Here are some points:
[ 49  22  54 -35  13 -67  13 -16  77 -35  19  43  -7  21]
[-45 -34 -25 -10 -18  35  34  26 -40  17 -23 -47 -27  -3]
[ 16 -24  25 -29 -24  22  22 -22  15  -5 -35  10   2  38]
[-19  10 -27  11   8  -7  -4  -8  25 -22   2  -4  15  -6]
[ -5  11  64 -16 -14 -30  -8   7  -1  12  37 -30 -32  46]
[-32 -11 -22  -9   2 -18   6 -23 -27   5   3 -17   6  -5]
[ -7   6  26   2   4   9 -19  -8  32   4 -13  20 -13  -4]
[  0  -5 -23  27  -7   3  -4 -27 -18  26 -29 -57  -2 -28]
[ -8 -31 -37 -17  -1   9   0  35 -19 -17 -13  -9 -35   2]
[ 30  -6  -9 -10  -2   6 -16  11  22 -24  32   0  -5  23]
[ 18 -12 -22 -19   4  -5   9   3   4  -4  -8  27  -2 -14]
[  6  13 -15  19 -16   3   0 -29 -33  11  -7 -51  -4   1]
[-29   7 -22 -11   8  58 -63 -66 -43  29 -46 -27  -8 -75]
[-17 -13 -21   5   9  16   9  16 -19   8 -31 -15   8  -4]
23 more points follow, each with its number after it:
[ 47  29  45 -27 -10 -28   5  11  62 -28  38  64  -6  45] 0
[-18  -5 -16  35  17  28  14  29 -68 -22   0 -17   1  36] 1
[ 28 -34 -17 -52  13 -14  -5  13  45 -12 -23  50 -29 -34] 2
[-41  -3 -28   2   7 -10  -4 -47  -3 -11 -11   0   7 -23] 3
[  6  -1   0 -20 -40  27 -25  -4 -19 -17 -29 -26 -31  -2] 4
[-26  -3  -3   0  11  12  -2   2 -23   0 -15  -9 -13 -19] 5
[ 22  -5   5  17 -10   3 -24  17  19  22 -16   1  30  -9] 6
[ -5 -32 -17  25   2   9  19   7  -7  22   1  13  -1  -2] 7
[-29 -10  -8  12   3  -4 -28   2  12  16 -14  17  17 -34] 8
[ -6 -15  23 -35   4 -34 -49   0 -22  22 -25 -30  -7 -31] 9
[ 10   3  30   3   0  -5 -14  29  -8  -3   5  10 -22   9] 10
[ -6  19  -3  19  -4  40  21 -28 -37 -12 -79 -67 -37 -61] 11
[-32  22 -39  17  11   5   5  -2  13 -20  18  13  12 -36] 12
[ 14  -3  -2   3   5  -1  -6  21 -15 -10  28   2   6  11] 13
[-10  17 -38  17  22  55 -29  28  30   9 -17  52 -17 -56] 14
[-21  -2 -16  15  13  13  -5   1 -14   7   0   8   8 -14] 15
[  3 -15 -13  24 -20 -24  38  23  -9 -67  59  38  53  63] 16
[ 20   2 -40  18 -35  20 -14 -54 -49   1  -8 -65   1 -24] 17
[-25  18 -19  -7   9  -2  -5 -26 -12   2  15   0  -4   8] 18
[ 30 -47 -33 -50   4 -16   3  -2   7  14 -31  50 -36 -36] 19
[  2   0  27 -39  -7  18 -23 -38   3  14 -33  -9  42  17] 20
[ -3  17   4  -4 -17  -5 -17  -5  -1  13 -21  -6   9  -7] 21
[-29 -30 -15  18  14  -1 -36   4   9   2   1  -9  -7 -84] 22
Which two of these numbered points are nearest to each point below by angle, seen from the average point of the first points? Their numbers follow each, nearest first.
[ 35 -59 -15 -77   4  -3 -13   7  22  -1   6  61 -20 -17] > 2 19
[  2 -16  56  21 -26  -5   9  28  12  28  23  24 -26  -4] > 10 0
[ 30  30  53 -27  19 -31  15   1  53   0   1  32  -8   9] > 0 10
[-24 -12 -11 -16  13  59   6   2 -33  53 -11   4 -15 -45] > 5 15
[ 12  22  57  10 -39  14   6  49  20  -4  20 -26  -5  14] > 10 0
[ 26  -9 -14  17  16  13  16  50 -15  -8  22  38 -10  -8] > 13 7
[-31  -2   9  10   2  17   8 -10 -17  29   5   0   4   2] > 15 7
[ -7  -3  28 -35   4   1   4 -16   3  15 -57  -7  14  19] > 20 21
[ -4 -15 -43   3  24  40 -24  18  49  13 -18  30 -10 -30] > 14 8
[-11 -24  16 -12 -17 -31   1   4 -31  10  10 -27  -4 -17] > 9 22
[ -7  12 -22  13  11  -9   2   4   4 -10   8  -5  15 -11] > 12 15
[ 22  -9  -3   0   1 -18 -26 -35 -16  14  14 -10  12 -31] > 17 9
